(in the rows, 128 means zero)
The rows of Z fall into 3 groups, which share some directions, and each row is roughly a mix of its group's hidden directions.
Z (89 x 11):
[[164 146 112 178 125 144 107 156 105 112 149]
 [ 74 132 101 110 101 110 119 132 102 111 159]
 [151 129 182 109 154 124 146 124 162 107 154]
 [142 147 159 171 171 122 136 126 142 156 101]
 [162 132 102 171 108 152 102 153 102 117 148]
 [172 145 141 137 133 147 112 126 128 188 111]
 [148 159 111 173 121 152 105 104 115 101  99]
 [175 143 138 163 113 149 117 130  79 122 135]
 [102 115  73 144 102 124 119 125  95 160 122]
 [139 108  76 153 104 138 122 112 105 164 107]
 [196 120 148 122 145 155 138 151 140 119 113]
 [112 100 151  70 142 118 140 160 131 150 141]
 [ 96 142  74 155  90 123 111 136 111 128 116]
 [ 80  98  88 108 115 137 120 132 127 167 116]
 [158 125 135 140 108 182 135 155 139 151  93]
 [ 72 153  88 110 117 124 118 129 155 129 106]
 [141 130 190 106 158 111 147 109 140 105 137]
 [ 66 155  97 122 117  97 115 115 129 123 136]
 [ 70 141  97 142 138 110 136 155 144 154 110]
 [104 114 107  92  93 122 130 144 139 107 178]
 [187 138 150 142 130 156 120 135 120 169 115]
 [117  92 140  76 135 117 145 159 139 159 146]
 [ 87 146 101 108 130  92 131 130 140  80 140]
 [175  81 158 128 146 164 135 128 125 135 118]
 [147 118 180  95 159 128 146 137 157 121 152]
 [168  78 161 140 136 162 142 127 123 147 123]
 [132  97 158  82 146 117 149 157 147 159 129]
 [159  84 154 133 141 165 127 115 124 169 114]
 [ 77 103  95  95 139 133 116 115 159 144 120]
 [122 113 164  76 149 107 150 104 158 123 128]
 [159 134 131 117 144 154 106 121 146 185  97]
 [101  96 116  84 140 112 132 135 179 126 141]
 [149  82 136  72 105 119 149 118 134 125 137]
 [144 112 180  89 165 128 145 134 143 132 147]
 [155 163 167 140 150 111 140 115 152  85 132]
 [ 95 133 128 136 132  79 120  99  99 122 169]
 [ 73 159  97 112 124 102 107 112 118 107 136]
 [ 67 119  89 119 125 133 121 119 139 156 102]
 [103 126 123 109 154  88 111  96 106  96 160]
 [166 143 156 137 149 155 112  92  86 121 128]
 [ 85 136 117 124 134  79 120 104 111 107 163]
 [174 104 152 130 140 169 124 127 129 167 106]
 [188  96 158 129 145 159 139 137 132 137 118]
 [184 146 169 141 132 117 140 133 127  94 148]
 [ 98 163 105 109 140  79 112 114 126 102 148]
 [ 93 180  96 118 116  97 116 133 130 101 134]
 [104 116 153  79 152 105 149 107 166 128 122]
 [148 139 150 161 175 140 125 123 120 163  91]
 [120 127  83 168 113 129 117 115  99 162  99]
 [172 124 173 127 162 135 140 130 152 139  95]
 [ 85 128 104 106 132 100 138 131 145  74 137]
 [ 85 165  92 116 118  98 130 139 163 121 120]
 [ 98  84  85  98 113 145 108 126 141 147 132]
 [160 115 179  91 153 133 143 138 157 120 128]
 [174 158 160 160 138 136 128 124  86 118 132]
 [101 116  74 115  92 136 113 126  97 128 152]
 [ 90 151  88 169 110 115 112 122 100 134 113]
 [102 108 149  74 140 105 152 111 160 136 120]
 [ 76 133 105 118 119 102 134 128 127  75 143]
 [186 133 148 144 122 162 132 150 132 160 108]
 [ 99 133 161  93 139 112 155  90 134 145  95]
 [172 148 168 144 126 138 134 108  79 126 122]
 [142 122 178  89 159 133 139 154 158 122 141]
 [109 113 154  76 146 105 149 107 165 128 122]
 [ 82 131  89 128  90 108 124 127 113 114 162]
 [148 171 148 171 131 139 128 114  84 128 109]
 [149 152 114 169 119 143 110  94 108 103  90]
 [129  87 144  71 130 116 148 151 137 155 133]
 [113 134  73 164  89 124 116 111 107 129 120]
 [189 109 155 137 131 166 140 148 126 131 115]
 [ 66 122  87 124 129 129 122 128 142 156 105]
 [160 162 168 158 128 116 152 137  88 131 120]
 [154 136  96 173 109 158  94 139 112 109 142]
 [104 115 160  78 150 104 156 110 144 145 116]
 [132 149  87 180 126 153  95 143 120 114 135]
 [152 145 100 180 117 153 100 145 103 116 139]
 [104 137  79 172 113 126 115 121 101 156 118]
 [101 143 129 140 128  84 114 102  89 122 169]
 [188  93 158 126 148 156 139 135 130 130 121]
 [152 154 106 182 123 152  99 137 110 107 137]
 [136 146  93 163  98 140 108 103 107 106  93]
 [ 75 148 103 122 101 115 115 150 124 100 157]
 [129  69 143 117 143 139 148 125 123  79 138]
 [ 96 129  86 106  81 127 113 152 124 104 140]
 [ 87 124  89 120  92 114 126 131 119 119 174]
 [ 99 117 157  81 137 106 157 102 147 142 107]
 [ 76 121 106 117 119 104 148 135 146  81 136]
 [141  92 156  81 149 127 147 151 145 158 139]
 [108  92 140  74 131 109 147 142 127 150 158]]
One row of each group comes first, with its name. Which group is each row after those in?
[ 93 127 138 128 142 102 147 150 152 148 184]
<28>
[100 155 113 115 143  76 112 106 115 106 158]
<115>
[104 116 153  81 146 100 154 114 167 129 121]
<45>

[ 96 131  75 160 101 119 118 122 101 150 129]
<28>
[110  94 127  80 134 125 136 167 131 165 147]
<28>
[122 181 113 132 120  79 131 141 125  99 152]
<115>
[ 97 141  75 167  95 117 118 125 113 137 130]
<28>
[176 142 145 142 129 155 113 129 121 181 112]
<115>
[112 105 152  73 143 104 151 114 162 130 128]
<45>
[ 68 162 106 152 120 108 114 140 112 119 141]
<28>
[192 129 158 135 114 138 124 121 111  97 149]
<45>
[ 73 122  84 125 129 145 107 110 135 150 104]
<45>
